Each row has a name. Each question is about the rows just above it. Places in a row count from 1.

fik: [161 161 133 161  93 146 161]
dakel: [ 85 139 104 139  93 109 114]
Bilo: [ 83  83 140 126  93 111 112]
duzon: [103  82 145  94  93 155 162]
nube: [180 180 132 132 181 163 180]
vir: [ 85  83 104 139  93 138 151]
fopov: [ 83  78 140 126  93 111 112]
zopeb: [126 117 117 149 160 151 162]
vub: [100 113  96 165  93 144 149]
Places of [114] in row dakel:	7
Every place of [161] in fik:	1 2 4 7
Places of [83] in row Bilo:	1 2
At which places does Bilo hold [140]?	3
Places of [180] in row nube:	1 2 7
Every place of [162] in zopeb:	7

fopov: [162  82 162 162]
Bilo: [ 63 164  79 163]
zopeb: [62 65 62 65]
At which places does fopov hold [162]?	1 3 4
Every place of [65] in zopeb:	2 4
Places of [62] in row zopeb:	1 3
At which places does Bilo hold [163]?	4

nube: [141 115 122 115 146 153 139 115 153 153 153 115 105 128]
fopov: [125 121 105 128 174 135 132 115 153 100 126 140 142 115]
lemo: [125 121 105 128 197 137 132 115 153 100 126 141 112 133]
vir: [173 118 173 173 152 132 152 132 134 173 140 123 152 173]
Vip: [111 136 112 112 135 136 129 129 136 124 136 112 123  94]
Bilo: [128 132 112 112 132 103 129 117 136 124 119 119 123  94]
Places of [132] in row vir:	6 8
At which places does Bilo hold [136]?	9
At which places does nube hold [128]?	14
At which places does vir hold [173]?	1 3 4 10 14
At which places does Vip hold [136]?	2 6 9 11
At which places does nube hold [153]?	6 9 10 11

zopeb: [ 87 116  87  91  66  81 138]
vir: [103 139  76  76  67 140 137]
fik: [ 87 116  87  91  66  81 119]
duzon: [ 87 116  89  91  66  81 119]
Every place of [87] in zopeb:	1 3
At which places does vir hold [139]?	2

kome: [ 68 165 165  68  68  68  68]
zopeb: [157  98  86  89 155 158  94]
Bilo: [ 67  67  67  64 182 101  68]
lemo: [ 67 100 100 155 114  67  67]
At which places does kome hold [68]?	1 4 5 6 7
Places of [67] in row Bilo:	1 2 3
Places of [67] in row lemo:	1 6 7
Places of [165] in row kome:	2 3
Places of [100] in row lemo:	2 3
Places of [101] in row Bilo:	6
Whose row is [ 68 165 165  68  68  68  68]?	kome

vub: [ 98 126 147  98 145 118  98 116 147 138 135 119 153 157 124 100 130 135
 164 100 134 148 135 140 123 103 133 148 140 106 122 141 113 165 131 158]
dakel: [113 126 112  68 145 118  98 116 103 137 130 119 103 157 124 100 130 127
 164 100 163 133 135 140 123 103 133 148 140 106 122 106 113 165 131 158]
fik: [113 158 112  68 145 118 138 116 147 138 130 119 153 157 124 100 130 138
 164 100 100 133 135 140 123 103 138 148 140 106 122 102 113 165 131 158]
At which places does fik hold [138]?	7 10 18 27
Places of [135] in row vub:	11 18 23
Places of [103] in row dakel:	9 13 26
At which places does vub hold [147]?	3 9
Places of [106] in row dakel:	30 32
Every place of [103] in fik:	26

Bilo: [ 91  82 130 143]
vub: [ 91  82 130 158]
fopov: [100 174 100 100]
nube: [169 173  84  94]
fik: [162 174 179 159]
vir: [91 91 91 99]
duzon: [174 179  85  92]
dakel: [101 153 166 153]
lemo: [178 163  99  99]
Every place of [101] in dakel:	1
Places of [178] in row lemo:	1
At which places does fopov hold [174]?	2
At which places does vir hold [91]?	1 2 3
Places of [100] in row fopov:	1 3 4

Vip: [ 93 136 125 179 179  86 111  95 105 116 166 179 179 178  96  89 159 154
 139 179]
dakel: [160 157 173  94  75 169 116 120  84 176 135 128 126 145 140 151 102  82
 156 159]
fik: [174  86 177  79 119 153  97 117 153 149 153 117  77 153 154 166 125 138
  90  79]
Bilo: [133 142 179 134 171 101 129 106 124 133 122 153 148 119 140 107 139 109
 106 134]
vub: [169 161 129  88 127 179  94 151  98 131 147  95 176 104 117 180  85 138
 135 156]
lemo: [100 100 116 158  99  91 100 163 124 175 174 132 146 175 100 109 165 174
 152  81]
vir: [126 114 139 173 165 109  99  92 157  92 123 104 147 139 120  92 114 158
 139 143]
kome: [169 135 130 172  81 162  81 176  97 129 152 123 159  93 147  84 139  98
 159 104]
At which places does Vip hold [179]?	4 5 12 13 20
At which places does lemo hold [100]?	1 2 7 15
Every place of [139] in vir:	3 14 19
At which places does kome hold [81]?	5 7
At which places does Bilo hold [134]?	4 20
Places of [153] in row fik:	6 9 11 14

duzon: [143 124 124 124  85 132 143 124 103 135]
Vip: [120 135 117 142 107 124 117 102 124 121]
zopeb: [120 120 125 117 120 141 117 141 117 115]
At which places does zopeb hold [117]?	4 7 9
Every place of [125] in zopeb:	3
Places of [120] in row zopeb:	1 2 5
Every place of [124] in Vip:	6 9
Every place of [124] in duzon:	2 3 4 8

kome: [90 90 90 78]
vub: [110 114  91 135]
Bilo: [163 159 102  92]
zopeb: [158 155 103  97]
lemo: [162 151 121  77]
duzon: [ 86  91 148 156]
vir: [ 90  95 147  89]
Every place of [78] in kome:	4
Every place of [102] in Bilo:	3
At which places does vir hold [90]?	1
Every place of [147] in vir:	3
Places of [90] in row kome:	1 2 3

Bilo: [112 134 143 129 152 145 143 133 134 136 133 142 143 127 133 142 129]
vub: [109 119  94 125  94 101 112  94 122  94  94  94  95 125 119 119 106]
dakel: [144 134  93 129 152 145 143 133 134 136 133 142 143 127 133 142 129]
zopeb: [161 126 161 134 154 128 148 124 145 142 146 140 147 123 116 142 125]
At which places does vub hold [94]?	3 5 8 10 11 12
At which places does zopeb hold [154]?	5

dakel: [114 175 111 135 136 112]
lemo: [177 179 179 179 176 177]
duzon: [114  89 111 111 136 111]
Bilo: [180 113 143 143 136 114]
Places of [113] in row Bilo:	2
Places of [176] in row lemo:	5
Places of [111] in row duzon:	3 4 6
At which places does lemo hold [179]?	2 3 4
Whose row is [114 175 111 135 136 112]?	dakel

Bilo: [117 132 118 107 117 117]
nube: [128 126 124 136 121 128]
lemo: [132 118 130 137 120 117]
fopov: [180 150 142 122 149 145]
Vip: [133 122 130 143 127 113]
zopeb: [126 125 126 141 123 131]
fik: [125 126 137 137 102 133]
dakel: [127 129 126 137 122 129]
vub: [111 142 113 140 134 129]
kome: [129 126 126 137 119 127]
At which places does zopeb hold [131]?	6
At which places does nube hold [128]?	1 6
Places of [129] in row dakel:	2 6
Every place of [137] in fik:	3 4

duzon: [112 126 112 146 158 181 139 144 173 153 180 157 141 132 146 176 139 172
 134 152 130 150 128 118  98 180 153 105 149 134 132 145 155 131 160 138
 137 124]
Bilo: [134 136 144  84 107  92 135 124  95 125 138 135 141 132 136  77 111 114
 133  91 128 109 108 116  90 113 129 150 156 124  87 131 109 109 128 107
 109  77]
zopeb: [159 138 129 111 129 105 139 109 134 112 119 140 140 112 143 113 127  97
 133  97 109 117 127 138 134 108 140 145 137 131 107 124 116 116 134 124
 153 147]
lemo: [148 158 115  92 111  99 133  87  93  89  60 112 138 107 136  85 109 102
 144 133 112  94 114 132 155  83 116 131 116 137  99 148  94 124 131  96
 153 120]
kome: [144 153 134 103 125 133 123 109 129  90  82 121 120  99 124 131 137 113
 113 128 131 118 117 141 123 115 129 131 102 125 124  93 114 114 105 122
  97 116]
vir: [101 121 128 161 119 132 117 125 156 115  94  97  90 100  99 156 160 143
 112 160 131 157 112 161 183 172  89 113  89 159 143 101 150 104  81 148
  86 119]
vub: [106  99 123 156 151 158 113 161 160 141 185  89 113 166 124 137 137 165
 109 165 160 150 153 118 102 144 123 123 111  94 133 130 139 139 118 122
 121 127]
dakel: [131 121 134 133 135 126 129 122 128 129 125 115 110 111 109 141 123 129
 133 109 127 131 144 141 115 100 109 146 112 131 131 131 123 124 115 126
 105 131]
Vip: [115 122 126 161 126 144 108 112 144 112 106 108 119 108 111 139 132 130
  99 136 132 144 118 145 145 152 115 110  91 143 146 107 155 103 106 133
  91 141]
fik: [136 133 123 108 112 107 117 154 118 138 118 106 109 139 119 116 129 122
 125 133 126 122 130 135 123 130 107 163 100 113 116 133 105 130 102 105
  97 143]
Every place of [134] in zopeb:	9 25 35
At which places does dakel hold [115]?	12 25 35
At which places does Bilo hold [109]?	22 33 34 37
Places of [131] in row dakel:	1 22 30 31 32 38
At which places does Bilo hold [124]?	8 30

nube: [154 135 114 117 152 133 134 132 120  99 139 112 149 135 118 154 121 135
 161 135 122 162 134 105 135 127 127 111  99 122 128 129  88 114 129 121
 104 101 151 124 108 157  74 120 134]
dakel: [155 155 116 114 151 134 130 114 117 102 133 110 155 154 120 154 122 133
 168 130 122 161 131 107 151 120 127 104 102 126 114 129 154 110 131 121
 154 101 153 124 105 155  72 119 129]
fopov: [109 116 129 117 117 137 147 163  95 119 164 121 116 134 127 122 140 104
 134 128 148 104 115 153 160 147 120 132 119 144 137 122 134 124 126 133
 143 129 142 124 106 104 144 118 129]
Vip: [155 155 116 114 151 134 130 135 117 102 133 110 149 110 120 154 122 133
 168 130 122 161 131 107 151 120 127 104 102 126 132 129  86 110 131 121
 103 101 153 124 105 155  72 115 129]
Every place of [135] in nube:	2 14 18 20 25
Every place of [155] in dakel:	1 2 13 42
At which places does nube hold [134]?	7 23 45
At which places does dakel hold [154]?	14 16 33 37

fik: [123 129 127 125 127 124 123 123 124 123 124 129 126 127 125 128 126 125
 123 128 127 129 124 128 123 123 125 128 130 128 128 124 128 129 126 127
 124 124 125 125 124 125 130 126 124 128 122 125 130]
vub: [110 110  99  99  97 152 116 110 152 126 142 106  96 157  97  99 111 156
 147 141 153 137 152 148 103 119 147 145 111 102 125 119 153 103 158 150
 102  99  98  98 149 116 113 135  97 104 115 155 122]
dakel: [130 127 128 129 128 128 130 130 128 129 129 127 129 127 129 128 129 128
 129 127 127 126 128 126 130 129 128 127 127 128 127 129 127 127 127 127
 129 129 129 129 129 129 127 128 129 128 130 128 127]
Bilo: [126 129 127 125 127 132 127 126 132 128 131 128 126 134 125 127 127 133
 131 132 133 133 132 133 125 127 131 133 129 128 130 127 133 128 133 133
 126 125 126 125 131 127 130 131 125 128 126 132 130]
vir: [119 130 126 122 127 120 119 118 120 119 119 129 124 125 122 128 124 122
 119 127 125 128 120 127 120 119 122 127 130 128 128 121 126 129 123 125
 121 122 123 123 119 123 130 123 122 128 118 121 130]
kome: [125 128 125 124 125 134 127 125 134 128 131 128 124 137 123 126 127 135
 133 134 136 133 134 135 124 127 134 135 129 126 131 128 136 127 136 135
 124 123 124 124 133 128 129 131 123 127 126 135 131]
Vip: [140 125 140 134 134 112 129 141 128 127 143 121 139 117 111 130 118 119
 129 105 110 148 132 126 147 151 111 148 120 132 107 123 109 128 122 130
 148 111 148 148 130 117 123 144 141 122 139 127 111]
duzon: [ 69 164 135  88 130 103  64  71 104  64 118 142 114 146  98 136  88 114
  90 128 125 182 110 174  90 107  94 176 157 150 122  68 139 148 136 165
 105 103 113  91  96  81 166 156  96 135  66 116 151]
lemo: [ 88 133  91 105 108 122 117  85 120 124  79 145  95 153  88 119 150 145
 117 186 172 118 110 127  71  56 160 121 147 113 181 136 174 124 137 116
  66  75  75 107 115 152 140  79  86 141  91 123 172]
zopeb: [140 125 140 134 134 127 129 141 128 127 143 121 139 117 141 130 118 119
 129 105 110 130 132 126 147 151 114 129 120 132 107 123 109 128 122 130
 148 145 145 134 130 117 123 144 130 122 139 127 111]
At which places does vub hold [110]?	1 2 8
Places of [111] in row Vip:	15 27 38 49

vir: [127 135 132 124 124 107 107 132]
dakel: [121 154 120 124 129 117 134 117]
fopov: [132 126 140 132 126 128 120 128]
zopeb: [121 154 120 124 114 117 130 117]
Bilo: [122 123 126 126 126 122 129 126]
duzon: [142 111 116 162 129 132 123 122]
vub: [137 127 116 159 132 116 135 119]
At which places does Bilo hold [126]?	3 4 5 8
Every place of [135] in vub:	7
At which places does vir hold [107]?	6 7

vub: [177 199 172 169 183 183 183 173 183 173]
vir: [171 171 179 182 180 180 182 171 184 171]
dakel: [174 174 169 199 172 176 176 188 188 176]
duzon: [179 170 166 163 185 175 180 175 177 182]
Every place of [166] in duzon:	3
Every place of [174] in dakel:	1 2
Every place of [177] in vub:	1
Places of [169] in row dakel:	3
Places of [173] in row vub:	8 10
Every place of [180] in vir:	5 6
At which places does vir hold [171]?	1 2 8 10

zopeb: [109 110 120 158 166]
vir: [167 167 167 149 121]
duzon: [145 118 160 109  77]
Vip: [144 101 123 139 155]
fopov: [ 87 119 145 144  87]
lemo: [ 99 115 166 135 179]
kome: [ 96 121 134 170 157]
fik: [109 110 100  94 101]
vub: [158 120 120 120 185]
Places of [121] in row vir:	5
Places of [120] in row vub:	2 3 4
Every place of [121] in kome:	2
Places of [167] in row vir:	1 2 3
At which places does lemo hold [135]?	4
Every place of [101] in Vip:	2

fik: [158 148 154 127 172  87  98 139 172 148  88  92 118 164  85 116 135  88
 165 174 152 143 128 100  93]
lemo: [ 92 133 133  95  75 109 133 151 138  75  98 119 135 133  73  65 156  70
 165 106 117 132  88  99 155]
vir: [159 129 176 110  95 119 134  95 124 135 136 106 110 117 167 160 170 112
 116 137  90 111 129 165 159]
duzon: [107 106 139 136 110 137 110  99 107 153 162 124 124 111 133 160 118 146
 105 131  92 120 130 134 138]
zopeb: [103 155 101 134 163  96 132 167 132 155 107 135 163 108 101 155 165  90
  94 124 163  95 126 102 119]
Places of [134] in row vir:	7
Places of [133] in row lemo:	2 3 7 14
Every place of [155] in zopeb:	2 10 16
Every place of [109] in lemo:	6
At which places does duzon hold [124]?	12 13
Places of [93] in row fik:	25
Every place of [172] in fik:	5 9

fopov: [161 170 176 165 166  70 149 165 132  87 176 161  88  61 165  68]
nube: [151 116 142 141 120 145 144 114 117 140 132 167 156 141 149 154]
vir: [112 166 126  95 155  95 119 177 159 109 143  97  75  93 109  80]
vub: [153 153 128  95 147  99 112 159 146 107 143  79  79 101 101  81]
duzon: [165  96 153 119 110 127 148  84  94 132 130 178 164 128 166  78]
lemo: [ 60 144  82 166 136 157 102 143 133 127 116  67 113 152  68 142]
zopeb: [ 87 153  94 145 141 135 105 168 165 127 117  74  96 137  83 116]
kome: [177 177 166 177 111 118 152  85  92 129 177 187 162 118 177 138]
fik: [ 89  92  76 177  95 168 101 100 132 143  81  78 146 179  80 166]
dakel: [142 119  98 142 117 136 109 127 141 129 104  85 120 144 142 130]
Vip: [ 96  84  81 192  89 182 102  90 127 154  78  83 164 194  88 180]
At which places does dakel hold [142]?	1 4 15
Every place of [88] in fopov:	13
Places of [177] in row kome:	1 2 4 11 15
Places of [79] in row vub:	12 13
Places of [117] in row zopeb:	11

duzon: [175 152 125 153 153 125]
lemo: [126 122 127 122 108 127]
zopeb: [ 88 131 124 130 113 119]
Bilo: [187 126 123 134 180 132]
Vip: [145 133 132 138  69 124]
At which places does duzon hold [153]?	4 5
Places of [127] in row lemo:	3 6
At which places does lemo hold [122]?	2 4

vir: [128 106 167 154 131 106 137 155 123  87 128  82  86 106 131]
kome: [105 134 105 142 136 133 134 141 136 105 124 106 125 135 105]
fik: [129 106 160 152 128 123 126 154 124  73 129  73  73 119 123]
Places of [129] in row fik:	1 11
Places of [134] in row kome:	2 7
At which places does vir hold [106]?	2 6 14
At which places does fik hold [106]?	2
At which places does kome hold [105]?	1 3 10 15
At which places does fik hold [123]?	6 15

fopov: [94 94 95 69]
dakel: [119 119 112 119]
kome: [102 109 145 112]
Vip: [129 120 128 116]
fik: [ 85 184 120 147]
zopeb: [122 122 126 122]
lemo: [ 84 147 117 117]
Places of [84] in row lemo:	1
Every place of [122] in zopeb:	1 2 4
Places of [94] in row fopov:	1 2
At which places does dakel hold [119]?	1 2 4
At which places does fik hold [120]?	3
At which places does Vip hold [120]?	2
Every place of [102] in kome:	1

Bilo: [137 139 117 134 118]
zopeb: [138 145 110 110 141]
kome: [137 118 137  96 118]
fopov: [146 147 134 134 146]
At which places does Bilo hold [117]?	3
Places of [145] in row zopeb:	2
Places of [118] in row kome:	2 5
Every place of [138] in zopeb:	1
At which places does fopov hold [146]?	1 5

dakel: [127 136 143 106 128]
Vip: [176 176 176 176 176]
lemo: [175 132 143 106 128]
duzon: [127 136 126 106 127]
Every place of [127] in duzon:	1 5
At which places does Vip hold [176]?	1 2 3 4 5
Every place of [175] in lemo:	1
At which places does dakel hold [106]?	4

vub: [133 127 158 188 121 129 141 128]
fopov: [140 127 102 104 126 135 117 129]
kome: [136 126 136 120 126 127 138 136]
vir: [137 116 138 107 139 132 139 127]
dakel: [127 126 126 147 126 127 126 126]
Bilo: [123 119 136 136 128 136 128 136]
Vip: [122 143 124 114 113 119 121 124]
zopeb: [119 154 196  87 127 127 126 128]
duzon: [130 114 123 105 131 126 133 133]
Every place of [126] in kome:	2 5
At which places does kome hold [136]?	1 3 8
Every place of [136] in Bilo:	3 4 6 8
Places of [126] in row dakel:	2 3 5 7 8
Places of [138] in row kome:	7

Vip: [129 145 128 128]
duzon: [174 201 156 156]
zopeb: [130 155 131 131]
vir: [145  95 147 128]
vub: [111 149 128 149]
Places of [128] in row Vip:	3 4
Every place of [149] in vub:	2 4

duzon: [195  94  74  74  94  94]
vir: [130  71 130  71  71  71]
zopeb: [ 91  70 109  68 140 111]
kome: [172 171 138 108 143  77]
lemo: [110 142 110 110 110 110]
fopov: [190 176 141 190 141 190]
fik: [191 172 128 159 122 179]
dakel: [ 64 109  94 118  71  98]
vub: [175  95 130 188 142  65]
Vip: [ 66  90 114 179  82  98]
Bilo: [176 131  83 112 111 113]
nube: [185  65 117 166  73 159]
Places of [190] in row fopov:	1 4 6
Places of [110] in row lemo:	1 3 4 5 6
Places of [71] in row vir:	2 4 5 6
Places of [159] in row fik:	4
Every place of [94] in duzon:	2 5 6
Places of [122] in row fik:	5

nube: [120 176 153 106 143 100  84 154]
vub: [129 158  87 129 191 128 191 129]
dakel: [129 115 114 154 114 114 114 154]
Every place of [191] in vub:	5 7
Every place of [129] in dakel:	1
Every place of [129] in vub:	1 4 8
Every place of [154] in dakel:	4 8
Every place of [114] in dakel:	3 5 6 7

